128,109,106,139,116,132
132,155,138,123,145,134
134,148,153,119,144,130
==> 116

140,134,125,134,117
150,123,145,137,107
123,110,110,117,123
==> 134

133,142,121,145,130,114
107,121,155,134,99,129
124,139,131,155,119,116
==> 130

152,109,105,106,153,157
116,109,151,106,106,137
152,144,104,108,155,150
==> 153

114,109,137,127,128,122,129
123,117,110,134,136,115,132
141,150,122,128,127,137,125
==> 122

141,131,134,133,113,132
120,131,134,117,124,104
130,126,135,129,130,117
==> 113

125,142,136,127,108,120,133
116,144,116,128,103,125,134
128,127,129,139,126,128,137
==> 120

98,131,133,132,134,131
135,116,114,110,110,108
143,117,127,123,126,124
==> 134

131,123,143,123,131,152,134
123,131,134,127,127,135,129
132,123,107,132,134,133,124
==> 152

152,128,127,127
127,155,127,127
153,127,154,154
==> 127
---
Q: [150 148 115 149]
A: 148
Q: [116 134 117 141 139 104 145]
A: 134
Q: [156 153 104 130 148 136]
A: 153
Q: [141 128 128 150 132 127]
A: 128
Q: [124 141 133 150]
A: 141
Q: [137 123 150 140 120]
A: 123
Q: [152 124 138 107]
A: 124
Q: [146 158 135 146]
A: 158
Q: [121 105 148 146 128 134 115]
A: 105
Q: [133 105 146 131]
A: 105
---
[123 110 103 119 119 121] Answer: 119

[109 119 150 111 132] Answer: 132

[120 127 110 122 129 123 149] Answer: 129

[105 126 150 122 139] Answer: 139

[141 106 132 128 131] Answer: 131

[[129 118 137 120]
 [111 120 111 105]] Answer: 111

[144 141 133 139 125 156  98] Answer: 125

[144 114 157 115  99 124] Answer: 99

[136 146 139 147 100 134 140] Answer: 100
---
[[126 126 124 126 126 125 123]
 [110 107 109 106 107 133 111]
 [128 126 124 127 126 125 124]] Out: 126

[[126 148 115 142  98]
 [126 135 120 145 104]
 [110 144 117 145 114]] Out: 117

[[147 154 133 123]
 [123 134 145 138]
 [136 121 113 113]] Out: 121

[[143 126 136 123 133 140]
 [132 151 115 133 127 143]
 [138 124 138 133 129 130]] Out: 133

[[140 117 108 117 139 125 122]
 [140 119 111 120 139 126 118]
 [124 132 145 118 122 103 132]] Out: 122

[[131 146 121 134 133 120 154]
 [128 109 128 144 133 129 113]
 [125 123 110 125 126 132 127]] Out: 126

[[149 122 148 147 137 122]
 [121 129 121 122 145 129]
 [140 130 144 141 123 129]] Out: 141
---
[147, 109, 114, 151, 128, 119, 142] | 119
[[117, 146, 129, 143, 128, 120], [103, 128, 117, 123, 121, 122], [104, 126, 119, 121, 120, 124]] | 120
[[122, 120, 118, 118, 122, 144], [122, 121, 101, 121, 101, 110]] | 101
[130, 151, 132, 117, 133, 142] | 133
[[104, 118, 143, 120, 125, 127, 126], [119, 138, 132, 145, 120, 118, 122], [144, 145, 136, 119, 120, 125, 139]] | 125
[[118, 152, 138, 135, 135], [127, 126, 120, 135, 130], [128, 141, 124, 136, 145]] | 136
[132, 138, 122, 107, 126] | 107
[127, 105, 127, 111, 139, 113] | 139
[[138, 106, 135, 132, 122, 116, 113], [110, 128, 143, 114, 130, 128, 128], [139, 113, 133, 133, 126, 122, 117]] | 122
[156, 134, 116, 148] | 116
---
[139 151 116 113 147]	147

[[136 128 143 127 127]
 [134 123 124 130 131]
 [126 134 157 125 122]]	127

[134 130 155 122 135]	135

[135 134 101 127 128]	128

[[108 150 132 132 110]
 [146 109 137 129 151]]	110

[[135 132 122 129 132]
 [137 123 153 127 117]]	132

[[103 114 138 132 110]
 [119 105 150 119 137]
 [150 138 120 109 127]]	110
---
149  137  147  122  108
 98  141  114  123  156
121  149  122  110  104
→ 114

151  151  103  143  102
147  155  109  129  105
116  128  139  110  136
→ 109

107  146  147  107  150
146  108  120  105  108
109  150  149  107  150
→ 120

137  113  116  147  146
116  141  144  104  118
142  143  115  113  109
→ 144

155  144  156  144  119
140  145  141  131  117
114  130  120  126  119
→ 141

116  127  157  150  136
144  149  151  152  153
144  145  108  133  143
→ 151

135  145  141  108  116
141  108  117  138  138
108  122  107  110  139
→ 117
---
[[136, 150, 106, 105, 105],
 [102, 146, 148, 148, 105]] value 136, 105

[116, 120, 130, 103, 145, 109, 128] value 116, 128

[101, 137, 122, 109, 129, 149] value 101, 149

[[145, 141, 136, 143, 134],
 [129, 113, 157, 122, 140],
 [141, 139, 132, 141, 135]] value 145, 135

[[145, 106, 135, 108],
 [136, 108, 118, 148],
 [108, 143, 108, 150]] value 145, 150

[[123, 121, 127, 122, 121, 130, 131],
 [129, 129, 128, 139, 137, 149, 123]] value 123, 123

[133, 153, 111, 122] value 133, 122

[151, 145, 150, 131] value 151, 131

[113, 152, 154, 108, 124] value 113, 124

[132, 146, 134, 110, 152, 112] value 132, 112
---
array([[107, 152, 130, 146],
       [136, 141, 111, 103]])
152, 146

array([125, 123, 131, 114, 156, 117])
156, 131

array([[141, 100, 129, 132],
       [143, 138, 136, 102]])
143, 141

array([124, 133, 107, 138, 130, 125])
138, 133

array([[151, 124, 133, 138, 138, 116],
       [118, 146, 138, 138, 126, 113]])
151, 146

array([140, 127, 115, 148, 118, 151, 137])
151, 148
---
147,116,133,116
143,135,100,135
133,125,120,125
ans = 147, 125

137,131,129,129,128,131
132,135,129,128,129,151
130,141,128,131,128,132
ans = 137, 132

110,139,140,133,128,121,142
107,122,130,131,113,117,143
122,137,144,128,156,133,139
ans = 110, 139

123,152,122,119,140 ans = 123, 140

126,131,102,156,103 ans = 126, 103

138,111,138,141,137,123,127
146,103,140,153,138,119,127
ans = 138, 127

153,100,135,146,137 ans = 153, 137

133,120,147,144,133,124,142
131,114,150,136,122,120,144
133,118,146,141,129,124,142
ans = 133, 142

141,147,129,150,128
150,142,140,121,147
ans = 141, 147
